Each row is where one point has got to under a steady rotation. How many ticks took it there?
The counts run from 0 to 731.
[  2.1  -8.6 -16.8 -46.2   9.3 -18.5 -10.4 -41.4   3.3 -19.1  56.4   1.3
   2.3  24.2 -14.6  -4.9   4.6   8.2   6.1 -37.6 -10.9  -0.6  23.0  31.4
  12.8  25.8  -8.9 -25.7  14.0  13.5  26.5 -28.6] : 723
[-34.0   0.4 -22.0 -39.7  44.4  -5.5  21.2 -12.5  -3.8  14.9  -6.5 -23.6
 -19.5  -3.9   6.8 -37.6  -1.4  11.3  17.8  16.3  -2.3 -50.0  18.4  23.6
  -4.5 -19.2   2.8 -10.7  15.9   2.1 -30.2 -32.8] : 509
[ -1.5 -10.5  21.6  19.7  40.4  18.6   0.7  -6.5 -13.7  -7.4 -21.9  -9.6
  31.8  20.6  33.3 -25.9 -23.1  26.1 -39.6 -10.0 -42.4  17.2 -23.0 -25.1
  33.3  12.4  -3.4   5.7  11.3 -14.5   5.7 -29.4] : 331
[ 20.6   6.1 -27.8 -22.6  47.2  -1.6  26.9  -3.6  16.7  18.4  21.7 -21.7
  13.4 -10.3 -11.4  -6.7 -31.7   1.5  19.1  -1.0 -48.9   1.8 -28.8  50.6
  14.7 -31.1  -2.0 -25.5  15.5  -8.7 -16.3 -12.0] : 74
[-14.9 -18.6 -35.6 -11.2  54.5  14.4  30.7  12.7  28.4   9.8 -12.5  -5.0
 -15.0   2.2   3.4  -7.9 -19.8  -5.2  36.1  13.0 -31.8 -11.6 -17.6  35.8
 -30.8 -15.0  -2.1 -16.9  11.0 -17.7   2.0 -35.3] : 484
[ 47.4 -19.8  -0.7 -23.4   7.0 -32.8  13.2  -3.8   6.5 -52.6  25.6  -4.4
  17.4   1.5  -1.6  -5.0  -4.0  -2.8  -3.0   8.7 -21.3  60.9  -8.1  24.4
  28.1  12.0 -35.4   8.8  -5.2  -0.4  21.0 -14.1] : 45
[  9.3  -3.8 -26.5 -14.2  -5.9  -7.8   8.4  -9.5 -45.5  20.5  24.2  -8.4
   3.1  12.6 -58.5  -0.5 -11.5  -2.0 -30.5 -17.0  28.2 -18.8   2.9   9.9
  51.5 -29.9 -27.7   2.6 -14.7  -7.7 -13.8   8.0] : 17
[-48.1   2.0  25.3 -22.9 -23.0  12.4 -16.8  -9.5  28.2 -17.1  28.3   7.3
  40.6   5.9   3.3  31.1 -35.6   7.1   2.5  25.7   7.2  26.3  -9.7   2.9
   3.3   0.8 -35.0 -24.2  23.4  -3.5  23.5  18.9] : 348
[  2.3  13.4  11.4 -31.8  38.3 -40.8  19.2  -4.8  -3.3  14.1  -4.5 -25.9
  14.8   0.9  16.0 -33.4  -8.3  37.8  -5.2  37.6 -20.5  -7.0 -19.2  39.0
  18.0 -30.8  -7.3  -1.1   0.1  -5.5 -25.6 -24.5] : 643
[-13.0  31.0 -21.9  -6.1   9.9  17.6 -28.5 -10.2  24.5   4.2  28.3   4.2
  -2.7  26.8  -3.8  -1.9  -9.8  60.2  24.8 -38.8 -47.6   0.0  33.9 -19.1
  -5.5  11.9  14.0   5.4  -4.4  15.5  -8.2  17.5] : 472
[-34.0 -60.3 -45.2  35.6  19.1  16.3  12.5   0.3   3.1 -16.1 -36.2   5.6
  -0.3  26.6 -21.5  17.9  -3.4 -29.1   1.8  28.6   6.8   5.9  -7.4   7.9
   5.5 -13.6  16.6 -10.3  -9.3 -10.8  37.9  -6.1] : 162
[ 24.1   3.7   4.9   3.1  10.3 -13.2   3.6  -3.5  -5.1  45.8  14.6  -9.9
  -2.3  42.5 -29.0 -10.8  -0.8  -8.5 -20.0 -41.3 -19.5  34.5  -3.3 -10.9
   5.4  32.1 -29.8   7.6  -5.1 -22.0 -35.8 -33.4] : 581
[ 16.4 -19.3 -19.7  17.5  26.6  -7.4   3.9 -29.7 -18.8  20.4   0.2 -42.4
  -8.2  45.2   1.0 -18.5  36.5  17.2 -22.0 -15.6 -15.3 -18.5   9.6 -24.2
   9.1  -4.6  48.7  17.9  -3.7   1.5  -4.3 -42.0] : 146
[  8.4  36.6   2.1 -14.2  -1.9 -13.7   7.7   7.2   7.5  72.2  12.4 -36.7
  -4.8  31.5 -36.0 -15.3   1.4   8.3 -10.6   1.3   7.2   5.5   9.5 -11.3
 -14.4   8.5   5.5  12.0   7.8  -6.8 -59.1 -15.5] : 258
[-20.7   4.9  18.6 -36.9   7.5 -13.3 -18.1   0.0   4.2  46.4  32.2  -7.6
   0.6  11.6 -19.4  -8.9 -10.3   7.2  12.1 -24.0  11.5 -25.3  22.0  12.6
  -6.5  22.4 -12.7  33.4  -1.7   3.1 -67.1  19.5] : 232
[ -6.2 -15.7  -8.0  -3.9 -10.8 -36.7  25.3  30.7   4.2  34.8   1.0 -21.0
 -17.1   3.3 -28.6  -1.6   6.9 -15.5  16.2  58.7  25.8   4.2 -19.9  29.9
 -19.5 -26.4 -27.8  22.2 -23.0  -9.5 -26.5  -9.8] : 264
[ 17.4 -13.2  -6.6 -12.5  -4.7 -19.5   5.6  -9.8  20.1 -32.4  19.8  -4.8
  13.5  -9.8  14.1 -22.7   6.9 -32.4 -12.4  40.5  37.3  23.4   9.3  12.4
   2.9  19.8  35.2 -23.2  33.1  15.8  38.3 -23.7] : 404
[ 18.6  42.3  21.6 -33.1   1.5  -7.6  -6.4 -22.3  38.6 -42.5  40.9  -7.2
  23.8  -6.8  22.4 -17.1   4.4  10.1 -11.2 -23.4 -10.1 -20.5  33.1 -16.9
  12.3  -3.7 -20.1  30.3  23.1   6.3  13.1 -11.2] : 364
[ 32.7 -46.4 -34.9  -0.3  23.8 -17.9  23.9 -26.9 -14.3 -19.5  25.2 -26.1
   9.0  28.7 -11.6  19.2  17.4 -13.0   1.5 -23.0 -23.5  -0.7 -18.2  29.5
  10.5 -25.6 -14.7  12.5   4.9   3.4   9.0 -33.5] : 720
[  2.2  13.3 -23.8 -39.1 -24.1  -6.7  -5.6 -15.0  43.8 -22.8  32.8 -26.6
   5.1  16.7  -7.3  -1.4  23.1  17.8  14.9  38.0  23.8  12.6  24.6  10.5
 -26.4  12.6  31.8 -14.9  28.2  11.0  30.1 -23.5] : 128
[ -2.3  38.9  -4.3 -32.6 -23.4 -24.4   2.5 -18.1  16.9  25.4  44.1 -21.3
   3.5   6.1  -3.3 -24.7  14.0  12.0  -3.5  28.4  18.7 -20.8  -2.3  16.1
  -1.0  -3.2   0.4 -44.9  22.7  10.5  23.1 -48.3] : 672
[  9.0  -5.8  -6.0 -24.9  41.8 -14.2  34.0  24.5  32.8  -9.1  -7.5  -6.6
  20.1  -9.0   1.5 -19.9 -30.0  -0.2  10.3  37.0 -28.2  53.2 -32.1  35.9
   3.7  -4.3 -27.3 -15.0   5.3 -23.2  -0.9 -17.8] : 618
[-27.0 -18.1 -30.1  -0.5  53.8 -33.6   5.4 -18.0  -2.8  21.9   2.1  15.1
 -20.2   7.5  10.3 -30.7  -5.0  10.4  28.3  -4.4 -47.3 -17.1  -6.8  38.3
   8.9  11.7  15.5 -26.3 -22.0   6.6  15.5 -36.5] : 458
[-32.3   4.4 -23.9  44.7 -17.9  10.1 -19.1 -13.1  24.1  19.6  16.6  23.4
 -26.4  30.1 -29.1  31.0   2.5 -15.7   5.4 -33.9  -8.6 -11.9  26.2 -40.0
  -2.8   9.8  -6.0   5.1 -23.1   8.4  19.9   5.7] : 170
[-15.5  -6.4   8.4  -4.4  44.4  -2.6  19.9  17.2  11.8  12.8 -52.8  -5.0
   3.6  -1.0  19.4 -48.9 -19.8  -9.0 -12.3  52.0   2.9  24.8   8.7  -1.9
   4.0  14.0  30.2   1.2  16.3  -5.1 -29.8  -8.2] : 244
[ 31.4   1.8  25.3  24.8   8.6  19.8  18.5  21.5  22.6 -22.3  17.2 -17.1
  35.6 -32.1  49.4 -35.7 -15.7   2.9 -13.5   9.9  -7.7  29.9 -24.3 -10.4
   9.1  33.2 -12.5  26.6  31.7   7.2   6.8 -16.0] : 629
[ 13.0  36.6   6.3  -0.4  12.6   2.3 -12.8   2.2  43.3  -3.8  17.2   5.6
 -16.2 -14.6  19.7 -36.9  -9.3  -7.7   6.4 -36.3  -0.8  -5.1  49.2 -31.8
 -14.9  39.5 -16.1  31.0  21.1  13.8 -28.6 -11.0] : 226
[ 37.4 -10.4  -4.7  44.4  20.1  11.2  26.3   2.1  -1.5  -1.7  -8.3 -12.2
  24.1   8.5  -4.2  -4.5  -6.2 -35.5 -37.4  -8.6 -18.7  49.4 -32.6 -16.1
  31.5   9.9  -0.1 -11.8  11.5 -17.7  16.1 -29.9] : 34
[ -0.3  53.1  31.4  -0.2  27.2  -1.2   6.5 -23.2  41.2  13.6  27.8  -0.5
  21.8   8.0   9.7 -25.3 -10.5 -15.3 -21.1 -37.7 -30.0 -38.8   9.2 -21.4
  15.4   0.2 -15.2   9.8  18.2  -9.4   6.0 -32.4] : 360
[ -4.2 -13.8  38.6  -7.9  11.8 -21.0   2.5 -17.0   0.1  34.7  36.6 -27.3
  38.5  19.1  -5.7  16.4  -1.2  -3.5 -20.8 -10.0  -6.0 -36.8 -17.5   8.0
  14.5 -31.2 -16.0  47.2   7.5  -2.8 -30.7  12.4] : 366
[-43.0  31.7  32.0  13.7  23.8 -22.4  -4.3 -18.0  21.6  40.3 -11.4   1.2
  13.6   2.5   2.8  -9.9 -21.1 -29.1 -13.9  22.3 -15.6 -37.7  15.6  -8.8
  32.2 -30.1  31.3 -17.7  -4.2  -6.2  -7.4   7.4] : 381
[-59.8   1.8   2.4 -56.8  -5.9   1.6 -17.0 -20.1   1.4  15.0  19.9 -13.8
 -14.0  11.6  10.5 -12.6  -7.2  35.9  19.8   6.9  25.1 -40.5  32.1  10.4
  -7.9   3.5  -0.2 -11.8  16.8  11.5 -29.6   1.9] : 508
[-15.9 -10.6  18.6  46.4   2.6  10.9 -10.4  -0.8  15.8  26.4  -6.0 -43.3
  28.3  20.8  19.7  19.0   2.3   9.6 -19.5  38.0 -16.2   5.0 -15.2 -32.2
  -4.8 -13.4  61.9  24.5   9.0   9.4 -11.9  18.1] : 116
[-25.5  -2.3  16.4  17.4  43.7  10.4   1.7  -5.8  33.5  33.2  -6.0  -8.4
   2.1  29.9  27.1 -19.9   9.6  -1.3   2.6 -21.3 -31.7 -31.3  -3.1 -14.2
 -26.1  18.0  16.6  32.8  11.0 -14.0 -17.5 -36.6] : 494
[ 17.4 -21.0 -13.8 -20.1  32.2 -19.6  23.9   2.3  -2.0   3.5  22.7 -41.0
  20.8 -18.7  -4.0 -10.6  10.2   7.9  14.5  22.5  -9.6 -37.0 -21.3  54.0
   9.1 -50.5  10.7  31.8   0.3  10.3 -12.0   6.6] : 100
[-29.9  15.9 -25.3  19.0  15.7 -35.5 -10.8 -15.5   6.2  58.0   2.2   8.0
 -30.0  10.7 -18.6  -3.4  -0.8 -17.9  14.2  15.6 -30.3   9.9   1.6   8.0
  22.7  -5.6  30.2 -68.9 -17.9  12.5  10.2 -11.2] : 432
[-40.2 -31.4 -26.5  -5.5 -12.4   3.0 -13.3 -29.9  -9.5 -22.0  50.1  22.3
  -7.8  -8.0  -0.1   3.3 -13.7 -11.2  22.3 -30.6  11.6 -24.1  10.8  32.3
  31.4   2.8 -20.9 -26.0  -0.6  23.5  43.7  11.5] : 728
